One vector is turned by the same rotation once a step. Each row is the vector after some number of steps, and that number follows the row.
The counts run from 0 to 617.
[153  90  92 115  75 180 130 107  75 135 107 144 127 129 131 157 124 120
 110 143 154 142  80 148 118  94 100 130 174 103  86 136 149 139 108 140
 154 171 122 128 115]  312
[118 103 145  89  86 114 159  95  81 180 133 125  94 126 149 130 148 162
 101 121  93 156 151 103 163 102 124 161 112  85 109  85 124  97 142 126
 139 139 120 105 127]  598
[138  94 109 111  89 165 110  95  90 176 142 121 140 116 118 119 166 137
 117 150 146 126 110  73 131  76 104 149  99 130  94 141 109 125  85 161
 107 159 117 137 143]  367
[178 109  86 132  68 173 126 110  98 168 142  88 143 131 131 124 136 152
 109 146 122 139 104  73 136 101 103 152 121 114 134 140  93 115  83 133
 145 134  99 149 133]  186
[118 102 146  95  68 152 148  94 113 132 123 138 167 107 110 103 106 121
 122 105 117 118  98 139 147  77 113 174 161  99  86 110 110 154 113  91
 138 155 127  91 121]  218
[152 136 114 121  66 137 126 103  93 128 145  93 115 140 152  97 142 156
  94 124 110 115 102  65 162 107  84 164 128 113 144 123  91 117  97 105
 179 118 121 125 129]  5
[106  87  83 119  95 161 120  91 116 156 125 135 143  87 132 142 123 137
 123 126 121 163 105 150 159 112 116 177 181 104 119 110 158 105  77 107
 167 149 124 115 106]  34
[153 107 117 106  54 132 133 122  89 153 126  90 117 142 135 145 140 147
 112 137 154 120 107  80 127  54 112 120 103 108 106 130  93 143 138 151
 124 157  92 134 138]  539
[158 112 111 106  47 132 137 126  94 150 123  88 122 142 134 152 132 149
 114 136 156 120 104  84 128  60 109 124 107 104 102 131  95 146 143 150
 127 155  88 132 133]  538
[128 125  91 118  49 133 150 114 128 149 115 118 140 102 157 174 106 171
 107 109 113 157 102 104 131  65 124 161 144  89 142 102 137 143 153 131
 155 142  94 134 115]  260
[110  91  96  87 121 125  94  84  95 151 132 134 123 143 131 132 147 148
 117 133 133 153  73 114 185 146  98 151 130 104  81  92 158  82 124 140
 141 155 109 110 125]  153
[100  79  77 129  94 161 115  82 119 163 120 133 162 102 124 133 134 122
 127  99 134 170 123 147 148  94 113 176 173 120 108 133 134 120  80  99
 138 162 105 133 112]  211
[126  91 141 105  85 117 148  68 111 155 157 109 163 152 148 103  97 161
 145 107 111 119  76  96 144  81  98 130 145 111  97 132  97 120 157 146
 124 132 114 121 133]  342
[117  95  96 105  71 163 133  99 122 136 117 130 151  86 121 139 100 135
 127 120 125 158  96 160 149 101 118 163 187  88 113 113 146 131  99 101
 165 149 108 105 100]  37
[149 100  99  95  76 132 122  72 152 130 129  82 137 141 176 119 150 168
 100 125 125 110 119  86 165 119 122 145 116  84 131 121 155 105 112 101
 142 154 142 131 166]  105
[104 125 122 114  75  81 135  98  97 153 124 158 100 102 167 140 139 170
 122 147 133 137 110  86 148 100 104 151 163  94  94  94 159 122 133 170
 153 129 140 109  94]  76
[128 109 143 107  70  75 165  82 106 159 118 120 125 133 169 133 138 140
 142 149 151  97 136 122 149  91 124 166 171  97  88 109 122 139 103 124
 135 154 155 100 117]  297
[138 114 123 134  98 114 139  70  92 160 150 138 137 163 181 121 128 158
 116 114 100 122  79  69 137 115  82 167 156 126 108 124 122  95 131 150
 156 127 157 137 139]  524
[132  94 148 102  85 107 159 107  68 181 131 121 107 128 129 102 134 158
 109 145 112 134 138  97 163  75 134 125 129  93  98  81 107 128 139 134
 114 139 104  93 106]  419
[117 118 149  94  82 126 141  91  88 118 123 125 138 142 128  92 135 113
 108  98 126 106 110 124 167  96  94 179 152 112  93 103  96 140 108  73
 155 150 132  93 125]  397
[138  67 126 101 104 149 123 101  83 175 134 121 121 152 125 131 149 129
  99 123 119 125  96  96 152  69 130 133 101 116  86  96 129 101 150 137
 105 178 131 113 162]  146
[155  80  77 121  78 132 114  74 156 150 126  79 143 142 172 118 147 166
 110 128 135 126 122  97 157 128 123 133 145  93 120 134 160  99 101 106
 134 152 132 144 154]  108
[102  55  90 138  80 144 106  91 128 154 136 108 147 107 121 119 128 120
 135  93 144 154 116 133 144  73 113 138 176 125  90 152 117 112  98 104
 133 158 109 128 123]  388
[153 107  91 124  53 165 114 115 103 148 114 125 124  93 122 111 157 149
 107 149 159 153 146  95 127 115 100 129 141  96  86 152 126 140  72 134
 131 139  90 146 110]  14
[157  99  87 107  74 155 134  59 139 131 125  91 158 137 177  99 139 174
 104 124 128 122 130  99 147 114 115 120 137  90 145 144 147 134  97 111
 133 141 107 154 141]  284
[142 157 119 117  63  92 133 112 101 147 120 117 130 149 147 134 145 143
 110 116 136 123 108  73 159 126  84 205 137 112  93 104  92 128 111 110
 160 130 116 121 116]  178
[177 119 105 106  88 146 167  79  92 165 109 123 163 153 145 109 119 173
  98 139 106 137 118 109 157 123 123 131 146  85 124  90 130 155 130 113
 116 138  76 135 109]  62
[ 99  75  74 127  99 154 115  81 117 166 131 109 135 110 148 134 152 136
 115  93 123 175 141 136 157  95 117 168 155 122 134 132 132  97  82  94
 146 156 110 139 127]  208
[125  78 136 117  60 157 143 100 110 122 126 119 139 120 128  95 102 133
  96  90 106 116 106 121 138  48 124 121 163  98 106 113 122 142 146  87
 141 155 129 100 134]  44
[127 126 117 110  64  99 169  90  97 147 105 115 105 129 189 156 146 148
 109 127 136 128 155 133 140  95 117 177 167  94 131 112 136 137 102 107
 168 149 144 123 119]  477
[109  99  96  82 119 121  98  81  96 145 128 132 128 141 130 135 141 149
 119 128 133 156  72 117 185 150  97 155 133  98  85  92 156  84 125 139
 145 148 102 113 115]  154
[135 141 102 128  59  93 114 114  95 130 118 131 104 148 161 143 145 147
 111 114 153 143  99  78 141 140  69 168 158 112  76 133 117 117 124 134
 172 128 115 136 110]  353
[120  96 108  72  65 152 144  73 143 145 134  80 161 117 149 148 120 155
 138 106 129 150 122 141 147 100 114 168 119  82 129 145 118 116 105 114
 145 146  96 135 141]  558
[179  91  98 140  72 178 129 109  99 166 115 140 135 124 116  97 131 148
  92 126 113 161 123 101 136 149 110 135 167  87  71 126 143 113  98 109
 135 140 110 136 116]  409
[127  93 135 112 105 132 157  70  60 179 136 140 137 134 144  86 142 164
 105 136 102 132 132  89 146  68 120 116 134 115 122 100 119 141 128 147
 104 141 103 121 112]  244
[ 98 117 113 118 104 121 129  74  83 164 133 178 119 101 163 123 149 167
 107 137 105 158 116  90 144 115  96 167 153 112 108  99 166 111 111 166
 147 129 136 127 104]  251
[159  89  80 146  83 158 156  93  95 173 113 112 138 137 166 166 134 131
 102 123 123 139 121 128 123  67 131 160 166 119 147 124 133 130 104 109
 147 169 136 144 135]  483
